In the rows, 128 means zero.
The rows of T fall into 3 groups, and each row is roughly a mix of its group's hidden directions; some rows fit no group.
T, 116 rows:
[[104 131 159  97 160 131 118 106 164 121]
 [104 148 134 107 130 133 150 187 133 135]
 [137 128 104 133 142 108 144 108  94 176]
 [168 113 116 126 120  89 146 116  90 124]
 [160 144  85 124 118 108 161 120 106 143]
 [155 173 154 134 123 105 113 157 148 135]
 [137 115  92  99 114  82 102 135 124 124]
 [132  87  86  99 142 139 115 112 110 122]
 [120 152 137 118 128 101 157  84 153 105]
 [121 142 163 136 124 167 126 131  81 117]
 [116 176 105 150  95 130 129 128 145 102]
 [101 119 170 126 144 157 160 108 131 146]
 [172 170 114 134 122 129 124 105 109 104]
 [136 158 162  97 156 134 109 115 116 159]
 [121 145 165  91 118 133 155  96 104 127]
 [ 99 117 118 103 138 120  93 125  79 125]
 [122 137 123 176 141 138 114 163  98 149]
 [109 119 116 120 109  86  92 155 111 148]
 [ 86 108 120 108 134 144 103  95 100 133]
 [142  98 118 154 125 119 155 102 154  90]
 [167 135 139 102 134 120 143 166 160 147]
 [131 127 127 100 150 152 153  84 129  97]
 [107 168 110 122 107  94 128 150 160 123]
 [156 116 122 129 138 157 115 111 119  73]
 [145  81 148 141  92 139 135 146 114 148]
 [130 120 160 100 129  78 136 136 124 159]
 [ 89  99 134  91 144 158 117 130 141 110]
 [169 132 124 176 154 150 132 139 138 134]
 [165 161 120 130 160 108 104 125  99 142]
 [114 114 167 149 135 160 155 109 118  99]
 [ 91 121 121 111 112 102 162  90 135 115]
 [ 91 148 124 127  95 101 148 147 107 154]
 [166  90 170 112 118 114 135 142 126 127]
 [132 177 103 123 127  88 133 121 136 154]
 [ 78 160 162 123 129 132 131 115 139 107]
 [122 165 120 131 130 149 144 101 178 132]
 [146 128 108 161 124 121 150 137 112 181]
 [168 103  82 146 112 114 128 134 141 117]
 [182 124 154 121 142 117 135 159 150 126]
 [143 137 105 144 126 116  81 159  98 139]
 [121 111 159 105 147 161 103 133 156 102]
 [128 112  95 151 117 169 107 140 106 155]
 [156 113 110 143 162 105  85 145 126 117]
 [103 143  96 130  94 111 156 128 116 164]
 [147 147  88 155  91 123 154 133 120 142]
 [ 90 143 167  95 124 145 147 114 126 146]
 [133 107 157 146 119 138  97 174 137 150]
 [176 128 130  85 142 131 125 155 146 120]
 [184 102 143 127 138 139 162 125 134 129]
 [180 123 162 150 138 134 113 136 108 144]
 [117 131 140  72 154 137 106 115 121 103]
 [147 141 120  98 171 148 151 117 158 143]
 [153 137 150 152 137 131 100 147  98 168]
 [ 88  90 132 112 113 125 126 148 163 112]
 [146 124 132 127 186 121 101 153 109 125]
 [ 78 115 167 152 119 135 140 124 107 125]
 [112 147 142 109 163 182 129 119 133 132]
 [128 136 117 170  90 108 135 157 116 154]
 [101  70 123 114 123 141 148 109 144 126]
 [183 120 120 140 146 156 148 143 141 144]
 [102 160 116 148 138 166 121 159 130 100]
 [160  81 111 120 102 143 145 117 141 106]
 [143  85 136 142 116 138 124 161 158  99]
 [125 115 151 120 147 147  88 120 130  80]
 [ 91 112 111 146 121 172 133 112 125 160]
 [151 121  92 139 109 122 145 146 178 126]
 [144 133 148  88 132 167 112 103 143 105]
 [111  83 158 129 130 142  93 115 103 124]
 [149  88 102 128  92 138 139 153 110 146]
 [126 127 159 121  92  79 151 137 133 116]
 [111 120 144 112 113  74 137 107  98 135]
 [112 150 139 141 149 134 170 113 170 141]
 [149 168 130  96 142 116 118  91 146 112]
 [ 90 116 102 123 117 140 135 102 101 167]
 [104 138  94 169 102 110 139 137 113 152]
 [110 121  98 100 153 153 130  91  99 129]
 [123 105 183 106 133 122 109 150 151 127]
 [166 156 102 154 139 136 135 111  91 121]
 [ 88 167 103 122 136 131 103 142 101 141]
 [129 140 170 134 104  75 124 134 125 134]
 [115 174 110 118 142 123 128  99  86 129]
 [162 102 157 122 134 163 127 146 156 106]
 [101  98 167  93 150 109 116 131 116 128]
 [167 113 138 128 135 140 111 123 120  73]
 [ 87 148 110 162 144 120 107 108 107 144]
 [148 148  98 180 114 121 128 138 111 107]
 [155 175 131 140 122 105 140 120 119  89]
 [ 74 120 104 104 114 116 141 122 155 137]
 [132 171 113 134 118 123 131 160 175 123]
 [139 155 132 140 107 129 115 138  72 103]
 [ 83 130 154 124 150 122 152 117 154 158]
 [ 93 144 127 102 104 111 128 111 131  81]
 [147 144 131 137 105 116 129 129  69 103]
 [147 128  94 118 129 138 155 111 169 161]
 [136 161 146 130 164 167  96 120 134 123]
 [ 75 129 151 132 120  92 128 107 118 141]
 [131 141 110  89  76 110 149 121 124 131]
 [157 139 109 131 128 107  92 150 106 166]
 [151  96  88 106  95 120 133 138 150 137]
 [ 76 108 142 140 132 153 125 131  99 106]
 [119 110 154 145 167 144 120  86 123 106]
 [165 108 135  97 121 158 126 164 151 130]
 [133 168 100 113 147 158 145 115 158 143]
 [163 131 130 113 107 114 126 114  85  91]
 [174 108 143 111 150 138  96 135 109 105]
 [106 119 145 152 127 103 121 154  77 119]
 [113  74 140 144 105 111 138 123 125 160]
 [117 173 121 116 120  90 104 147 125 155]
 [110  83 144 101 103 154 130 151 115 138]
 [115 154  75 120 129 164 143 120 138 137]
 [122  97 139 152 146 151 127 158 102 164]
 [130 160 140 128  96 134 168  99 102 116]
 [135 133  98 161 139 121  88 168 125 133]
 [134 153 110 110 157 156  96 140 116 164]
 [134  91 104 149 144 114 104 142 164 106]
 [ 64 138 111 136 109 132 118 116 119 145]]

One row of each group comes first, with its name. Which group is each row after those in?
[164 115 105 102 124 119 123 142 175 110]	P
[175 113 134 112 165 155 108 134 133 115]	B
[141 118  88 159 141 103 127 149 145 162]	M

[139  89 169 158 114 130 105 144 115 121]	B
[122 108 141 117 143 147 158  74 109 122]	P
[117 147 122 154 139  93 150 120 119 176]	B
[142 129 116 106 112 116 121 173 127 175]	B
[150 128 119  89  96 126 158 128 138  91]	B
[ 78  90 122 136 126 162 143 127 132 121]	P
[140 126 106 133  78 141 148 147  96 145]	M
[161 162  84 149 121 111 123 121 146 117]	M
[139 134 133 124 163 107  79 130 129  94]	M
[137 179 119 158 138 156 138 138 133 155]	P
[137 183 129 120 136 139 144 131 171 131]	P
